Some points, each followed by its number:
{ -95,    2,   12,  -92,  -60, -111,  -12,  -42,  -15,  -67, -123,  -57} 0
{ 59,  11,  -9, -53,   9,   3,  34,  -6,  34, -11,  30,   4} 1
{-59, -16,  25,  13,  25,  21, -26,  36, -70,   5,  33,  20} 2
{-49, -72,  19,  22,  13, -36,   5,  -4, -23,  19, -25,  28} 3
{  2, -14,  28,  30, -27, -16, -25, -14,  35,  -9,  43, -21} 4
{-102,  -81,   39,    7,  -70,   -7,   10,  -46,   55,  -21,  -90,  -11} 5
{ 58,  35,  35,  87,   9,  -5,  -1, -53, -42,  13,  39, -37} 6
{-57, -29, -23, -71,  62,  24, -25,  41,  18, -23, -49, -67} 7
{ 19,  17,  21, -40,   3,  36, -25, -16,  29,   5,  24,  -8} 8
{  58,   -8,  -25,  -22,  -17,  -23,   22,  -52,   -5,   16, -107,    6} 9
{ 42, -39,  -6,  13,  13,  27,  35, 103,  42,  30,  14,  -3} 10
{ 37,  12,  20, -14, -30, -60,  37, -29,  -7,  25,  -2,  23} 11
{-17,  28,  -9,  17, -26, -31,   6,  -3,  -9,   4,   0, -12} 12
{  13,  -30,  -11,   23, -102,    1,   21,   51,   18,  -15,   61,   -3} 13
{ 47, -56, -22, -74,  90,  22,  25,  31,  22,  13, -63,   4} 14
{-117,  -67,   17,    2,  -57,  -36,   -8,  -26,  -12,  -36,  -97,  -28} 15
{ -18,   14,  -41,  -11,  -26,   13, -127,  -18,  -12,   10,   16,   20} 16
{ 40,  -1,  14,   0,  53,  34, -26,  95, -88,  -9,  44,  51} 17
{  18,   84,   -9,  -77,   -1,  -11,   31,  -33,   27, -113,   37,  -16} 18
{ -93,   46,   22,  -25,  -72, -107,   73,  -75,  -43,  -44,  -82,  -14} 19
{-37,  -6,  15, -31, -73, -16,  13, -15, -31,   6, -34, -32} 20
{-24,   7, -66, -25,  20, -14,  33,  -6, -46,   1, -42, -22} 21
{-127,   23,  -40,  -38,  -58,   21,  -15,  -27,   21,  -11,    3,  -14} 22
{ 46, -10,  12, -25,  36, -27,  50, -20, -17,  19,  33,  30} 23
{-23,  36, -73,  25,  37,  29,  -5,  62,  62, -10, -65, -33} 24
{ 52, -36,   9,  56,  13,  -4,  11,  10, -15, -29, -48,  38} 25
{ 52,  35, -35, -30, 100,  56,  -4,  35,  -7,  11,  15,  -8} 26
{-44,  84,  -6,  21, -24, -50,  48,  -3, -18,  32,  16, -29} 27
{ -8, -78, -44, -26,  48,  34, -14,   2,  31, -23,  22,  -8} 28
{ -2,  36,  -6, -62,  18,  10, -33,  12,  -1,  32, -39, -30} 29
{-83,  -4,  14,  96, -31,  -9,  42, -23, -65,  43,  32, -32} 30
{-14, -19, -21, -45,   1,  23, -35,  36,  10,  14,  13, -26} 31
{  71,   31,   22, -101,   67,   -6,   16,  -26,   49,    7,  -39,   98} 32
{ 34,  40,  -4,  66, -15,  25,  10,  37, -27,  -4,  41,  -5} 33
{-25,   0,  30,  43, -37, -12,  32, -17,  46,   5,  31,  49} 34
{-21,  48,   9, -50,   5, -47,  43, -13,   2, -11,  14, -20} 35
{-28, -90, -40,   8,  22,  74,  -6, -20, -16, -54,  20,  11} 36
{  0,  13, -29,  -5, -26,  32, -41, -19,  26,  15,  19, -27} 37
{ 52,  -2,   6,   6,  39, -12,  27,   3, -19,  22,  -7,  58} 38
Which three points above are nearest to each new point by angle? Their numbers follow each, nearest first.
{   5,   32,  -12,  -34,  -39,  -41,   47,  -19,    9, -127,   39,   -9} 18 35 19
{ 34,  -1, -18,  21,  19,  -5,  48,  87,  23,   8,   6,  13} 10 33 24
{ 53,  38,  -2, -20, -17,  30, -30, -33,  21,   9,  11,  24} 8 37 1
{-48,   2, -26, -31, -22,  18, -27, -13, -23, -66,   5, -17} 22 0 18
{ -2,  32,  -6,  47,  41, -15,  32, -59, -50,   4,  34, -51} 6 30 27
{ 36,  52,  19, -55,  22, -61,  76,   2, -35,  -5,  19, -50} 35 23 11
{58, 20, 12, 52,  8, 10,  1, 26, -8, -7, 40, 25} 33 6 17
{  3,  27,   7, -66,  10,  49, -39, -25,  31,   2,  34, -32} 8 37 31
{-59, -56,  14,  41, -45,  -1, -11, -10,  59, -18, -16,  19} 5 15 34
{ 66, -67,  35,  71,  34, -13,  24,  18, -17, -46, -61,  35} 25 38 3
{-51,  48, -35, -13, -14,  24,  12, -10, -20, -40,  12,  24} 22 18 21
{-50, -22,  -9, -59,  38,  33, -26,  19, -15,  27, -36, -38} 7 29 31
{-59,  16,  16,  45, -51,  -2,  19, -20, -41,  37,  38, -18} 30 27 12
{ 33,  15,  16,  60,  -1,   3, -10, -31, -34,   2,  29, -14} 6 33 30
{ -48,    4,  -72,   -4,  -26,   -1, -127,  -21,  -27,   -5,   23,    0} 16 37 22
{ 59,  42,  -6,  29, -24,  36, -17,  17, -13,  13,  29,  24} 33 6 17
{ 13,  23,  -9, -67,  22,  48, -21,  -4,  28,  12,  40,  -9} 8 31 26
{ 19,  -5,  -2,  52,   9, -13,  25, -32, -40,  10,  23, -28} 6 30 33
{ 70, -46, -12,  56, -11,  43, -18,  -6, -54,  13, -33,  27} 25 38 6
{ 19, -33,  22,  -4, -22,   1, -15, -26,  38,  24,   5, -28} 4 37 8
{  3,  45,  36,  32, -14, -23,   4, -15,  13,  34,  23,  92} 34 11 38
{-39,  50, -15, -76,  25,  14, -36,  26,  20,  40, -46, -40} 29 7 31
{ 75,  60, -16,  75, -35,  36, -25,  32, -27,   5,  23,  15} 33 6 17
{-76,  27,  -4,  -7, -28, -40, -16, -26,  64, -18,  24,   3} 22 34 12
{-59,  53,  19,  -6,  31,  25, -43, -32, -17,  44, -95,   1} 29 15 0
{ 64, -60,   7,  90,  20,   5,  31, -60, -58,  15,  21, -29} 6 25 30
{-88, -10, -17, -26, -11,  32, -38,   3,  -2, -70,  17,  -8} 22 36 7
{ 73,  17,   5, -85,  52,  14,  17, -19,  39,   9, -15,  75} 32 1 38
{   5,  -44,   23,    7, -110,   -4,  -16,    3,   18,   13,   37,  -13} 13 4 20
{-11, -42,  26,  23, -57,  11, -34, -28,  49,  25,   9, -50} 4 37 5
{  5,  45,  -3, -63,  35,  12, -39,  25,  10,  35, -12, -26} 29 31 26
{ -7,  17, -59,  -3,  -2,  17, -22,  39,  34,  -5, -15,   6} 24 31 37
{-29, -78,   7, -19,  28,  30,   8,  -8,  42,  27,  43,  21} 28 36 3
{-104,   72,  -49,  -75,  -44,   39,  -24,   -3,    8,  -73,   -3,   70} 22 18 16
{-60,   1,  19,  54, -41,  -9,   3, -24, -46,  30,  35,  -6} 30 12 27
{  24,   42,    4,  -11,  -54,  -50,   55,  -26,  -17, -113,   53,  -14} 18 35 19
{-117,   74,  -32,  -25,  -44,    1,  -33,   11,   66,   12,   -1,   -4} 22 37 12
{-38, -65,   1, 125,  32,  53,  21,  -7, -46,  60,  11, -34} 30 3 2
